rotation steps, each row followed by its count of steps
The counts run from 0 to 305.
19,14,23,6,8,4,-24,26,19,-2,30,30,10,-15,2,9,9,-3,-30,-19,15,-33,3,7,-6,25,2,2,27,-6,10,-12,-8,6,-15,-1,-6,-14,27,28,11,-37,27,-9,5,-20,-1,-2,8,-7,2,-3,-17,17,-2,-4,-8,9,1,12,-3,-6,14,9,1,-12,-10,15	73
8,20,20,22,6,28,-17,19,33,-3,28,20,0,3,11,1,1,-2,-28,-21,13,-18,17,-1,-9,-1,23,4,25,12,23,-22,-6,-6,8,-7,-23,-7,40,29,5,-19,35,-22,-1,-24,-12,-8,9,-5,-7,1,-17,0,-10,1,-1,8,-6,-3,-8,-16,11,17,7,-3,-3,13	99
-7,15,8,20,7,16,13,26,49,-1,20,13,13,-13,2,11,13,-15,-25,-15,27,2,28,-1,12,-27,-4,10,2,13,5,-14,11,-9,1,-14,-30,14,25,9,7,9,23,-24,6,8,5,2,16,-6,-11,-19,-26,1,7,22,27,2,-4,0,7,-16,19,4,13,5,9,5	132
2,15,2,-10,3,1,11,30,10,-1,22,24,27,-7,24,31,18,11,-30,8,11,-11,11,-1,14,29,6,8,14,-24,0,-21,8,6,-11,16,0,0,4,25,10,-20,19,-13,-4,-11,0,23,24,-34,4,-13,-24,19,18,-5,-5,-14,10,12,-5,-8,13,12,-8,-5,-2,25	189
10,26,25,4,9,7,-3,31,37,10,22,25,17,-15,13,19,32,1,-19,-16,28,-17,18,-5,30,1,-7,1,-1,-5,1,-12,-2,19,-1,0,-12,-10,24,25,19,-11,25,-6,4,0,2,4,12,-6,-9,-14,-27,18,3,13,19,-17,2,3,-4,-13,29,-4,-11,2,3,11	135
-3,12,1,-16,-1,-9,15,39,26,2,22,13,39,-25,-6,19,7,-12,-22,8,9,-5,20,5,1,0,-9,10,15,6,-1,-17,14,-13,-26,16,-22,16,-3,23,5,-19,19,-18,9,-7,1,23,23,-27,-1,-17,-20,-2,26,5,3,2,-5,28,10,1,1,7,12,-1,-6,14	54
-10,0,-11,13,6,5,-3,15,18,-1,26,1,0,-17,7,2,-21,-11,-42,25,29,-33,18,0,-27,28,22,25,22,-5,8,-14,22,-17,5,8,-22,10,24,28,8,-29,16,-22,11,-4,2,-5,30,-23,-1,-2,1,-1,-8,-1,-19,10,6,17,4,-6,-7,3,-4,6,-6,8	232
-14,15,-4,-6,9,-6,-5,14,25,14,7,5,5,-13,-4,39,2,7,-50,7,34,-23,26,7,-2,25,8,15,24,-1,-9,-19,24,-3,-20,18,1,2,7,11,15,-16,12,-14,-13,12,2,9,33,-12,-3,-11,-8,18,6,9,4,-15,-1,16,29,11,15,-10,1,4,2,15	199
-1,12,11,22,18,12,-8,14,25,3,15,18,-7,7,26,30,9,13,-56,-13,27,-25,18,8,-6,8,1,6,16,-9,3,-23,-2,13,-4,-6,9,-17,24,13,11,-10,32,-17,-12,16,-5,-4,27,-2,-7,-4,-17,14,7,8,8,-9,4,-2,4,-9,17,4,-6,-4,-3,28	176
13,18,16,13,19,-3,-15,26,33,-2,21,22,17,-25,-17,10,2,-15,-36,-13,24,-22,17,11,-23,-1,-3,5,22,13,5,-5,3,6,-30,-4,-13,3,17,10,8,-24,25,-16,14,-6,5,-8,16,-9,-7,-18,-13,-4,0,13,4,11,-12,27,21,0,15,-3,16,-7,2,4	66
12,18,27,10,4,6,-17,26,27,1,40,20,19,-6,10,-3,-4,-7,-18,2,25,-32,12,-2,-7,26,2,16,13,5,7,-13,-4,6,-2,6,-16,-6,29,34,16,-32,20,3,5,-18,-12,-1,13,-16,-12,6,-16,7,-4,2,-9,-3,8,14,-4,-7,9,6,-13,-2,-22,9	255
3,26,12,-4,8,6,-8,40,33,9,26,13,24,-26,0,3,25,-8,-15,-11,34,-23,21,-7,23,7,-2,18,4,5,-9,0,4,15,-5,6,-24,3,19,28,15,-15,14,-10,10,-5,15,5,4,-6,-5,-8,-24,14,0,12,14,-18,-12,17,7,-7,27,-11,-6,3,1,-3	120
-8,0,-12,6,-2,6,22,37,17,2,28,5,26,-23,31,24,16,-15,-18,19,24,0,15,7,10,-1,-4,20,6,-10,-5,-7,16,0,5,0,-23,27,10,21,3,2,15,-23,17,6,17,11,22,-30,-2,-20,-22,-6,25,11,4,-1,0,11,1,-30,12,5,7,6,3,16	156
-10,0,-7,18,2,11,-2,9,22,0,13,5,-8,3,13,14,-20,3,-53,12,15,-26,17,0,-25,20,30,15,30,-5,20,-30,20,-16,2,9,-8,-1,22,19,5,-20,22,-19,-7,-6,-13,1,31,-18,-8,1,-4,3,2,-5,-12,6,7,8,2,-8,-7,15,-6,3,-5,22	217
8,25,13,-2,6,-9,-5,36,27,8,33,10,30,-33,-4,-1,8,-20,-19,5,37,-27,27,1,0,9,-7,27,11,9,-6,-1,8,8,-14,5,-27,9,11,31,11,-29,8,-6,14,0,6,3,14,-18,-7,-7,-15,9,5,14,2,-7,-2,24,10,6,16,-13,-3,2,-13,-11	262
-7,10,8,-12,-2,-10,-4,25,24,6,32,21,19,-13,4,17,-1,5,-31,4,13,-27,11,-10,3,38,10,7,12,-23,11,-17,10,1,-8,16,-10,-1,15,33,19,-30,18,-5,4,-16,-4,15,17,-27,-7,-9,-15,22,6,0,-14,-2,15,16,-7,-6,2,11,-11,2,0,17	229
-2,10,-1,-10,8,-2,17,30,28,0,36,12,35,-11,13,12,7,-3,-17,14,20,1,25,13,-2,-6,-10,13,-7,-3,-3,-17,23,-2,-7,2,-21,27,8,10,9,-2,14,-22,18,2,2,15,27,-39,-8,-23,-17,-13,22,15,10,-8,8,25,13,-22,6,3,7,-5,-2,16	14
-7,-4,-4,10,-16,15,7,33,19,0,28,2,16,-25,16,0,6,-14,-19,5,12,-14,9,-11,9,15,20,23,23,-13,14,-11,11,-18,10,10,-30,12,24,40,-1,-16,15,-20,14,-20,2,23,16,-20,-3,-7,-17,5,5,-2,-21,16,1,5,-21,-19,1,10,-1,17,6,7	101
1,18,19,18,0,16,9,25,47,0,14,17,15,-14,0,7,13,-13,-29,-15,23,2,25,7,0,-30,-7,5,15,26,10,-18,-1,-10,-13,-12,-27,6,15,21,1,4,27,-22,-4,8,-4,6,13,0,-5,-13,-20,0,16,17,23,11,-11,5,5,-3,18,1,14,6,-1,13	289
-5,12,-1,18,6,9,0,19,40,6,3,5,3,-16,-14,20,-13,-12,-50,-7,23,-11,25,8,-25,-8,4,12,33,24,9,-17,16,-14,-19,2,-22,2,12,14,6,-16,24,-22,-1,6,-4,1,25,1,-4,-13,-7,-2,9,12,4,2,-15,16,19,13,6,4,12,8,3,5	67
16,28,10,15,19,20,-9,36,33,3,24,16,15,-4,13,20,19,-8,-22,-18,25,-15,24,13,5,-18,-8,10,16,15,-1,-14,-8,2,-13,-5,-15,-2,24,24,11,-5,27,-21,-8,-4,-4,0,14,-2,1,-6,-20,-5,5,13,21,-13,-22,15,13,-5,23,-1,5,-7,-8,10	303
9,24,19,-7,14,-7,-7,24,28,12,28,26,20,1,15,19,11,15,-32,1,28,-23,21,8,3,14,-7,10,0,-4,-4,-21,-1,22,-13,7,0,-6,15,23,24,-17,17,-3,-4,4,-13,0,25,-23,-9,-14,-23,14,12,5,6,-17,16,16,13,-4,22,-6,-8,-12,-16,22	18
-9,14,11,-9,14,-7,15,19,30,-3,36,20,26,-15,2,10,20,-2,-24,-1,20,-7,20,1,1,0,-4,1,-10,-15,3,-8,17,11,-7,-10,-14,20,8,3,10,-3,16,-18,27,5,12,1,17,-31,-13,-32,-26,2,10,17,10,5,15,11,7,-34,19,5,14,-6,13,13	0
11,20,-2,-1,11,0,-4,38,22,6,23,9,29,-4,9,25,-2,-7,-31,16,25,-16,26,10,-6,13,-11,20,22,10,-3,-24,5,1,-18,19,-8,6,4,25,18,-27,16,-7,-5,-7,-14,6,29,-22,5,-8,-10,2,14,6,11,-13,-7,29,19,12,5,-10,-2,-6,-25,14	43
-10,18,27,7,-8,0,0,11,44,5,10,6,5,-13,-14,6,-5,0,-42,-11,31,-26,22,-17,1,13,9,7,18,-1,13,-29,6,-2,-19,1,-11,-13,19,30,13,-18,20,1,-19,7,-14,6,22,0,-15,-2,-18,30,8,16,-7,5,17,-6,-15,16,15,2,-5,9,7,5	253
-2,10,28,14,-4,1,12,13,43,-5,19,14,10,-34,-21,-5,3,-16,-40,-10,29,-14,20,-4,-11,0,5,11,4,0,13,-15,11,-4,-23,-13,-21,10,16,12,7,-14,21,-16,17,13,10,-3,13,-6,-18,-21,-27,8,9,18,-7,27,11,-1,-10,-5,9,-7,19,6,8,-3	260
6,25,15,-5,19,7,-20,20,19,8,37,27,17,2,11,14,11,12,-36,0,15,-32,14,5,-5,31,6,6,18,-11,1,-21,1,8,-12,13,-5,-12,16,22,20,-30,25,-5,1,-22,-9,1,14,-22,-6,-5,-17,9,-2,-1,-5,-14,5,20,8,-5,11,10,-1,-12,-10,18	215
-2,7,1,4,9,-3,-1,16,13,0,32,5,11,-11,32,14,-2,2,-30,21,33,-30,16,2,-7,32,2,21,-3,-24,-1,-6,15,12,6,2,-5,2,13,19,11,-24,10,-8,14,10,9,4,30,-26,-11,-12,-18,5,6,6,-17,2,18,16,0,-24,10,-5,-10,1,-12,12	10
6,22,5,1,23,15,-12,17,28,0,25,24,6,15,10,27,4,11,-45,-15,16,-11,21,17,-13,2,7,-2,26,4,8,-30,-1,-2,-10,6,-2,-9,18,6,12,-14,29,-17,-7,-10,-19,-3,21,-21,-7,-9,-11,9,3,2,13,-17,-5,13,22,-10,14,17,7,-11,-4,28	201
4,24,26,5,8,13,-12,18,37,2,38,25,17,9,1,3,-5,1,-27,-6,7,-13,21,5,-10,-1,0,6,14,11,24,-28,-2,-6,0,3,-17,-5,26,26,20,-20,27,-7,-3,-22,-27,1,13,-21,-12,-6,-14,11,-2,3,3,-7,6,11,-2,-14,10,19,1,-9,-9,22	241
4,16,0,3,11,5,-5,38,25,6,24,8,17,-43,-2,1,12,-23,-23,3,36,-32,22,-7,6,12,4,26,13,1,-9,5,13,1,-4,13,-29,9,21,26,7,-20,12,-22,13,-7,15,2,7,-10,2,-6,-11,0,-14,15,4,-8,-14,25,9,-13,10,-15,1,11,6,-12	105
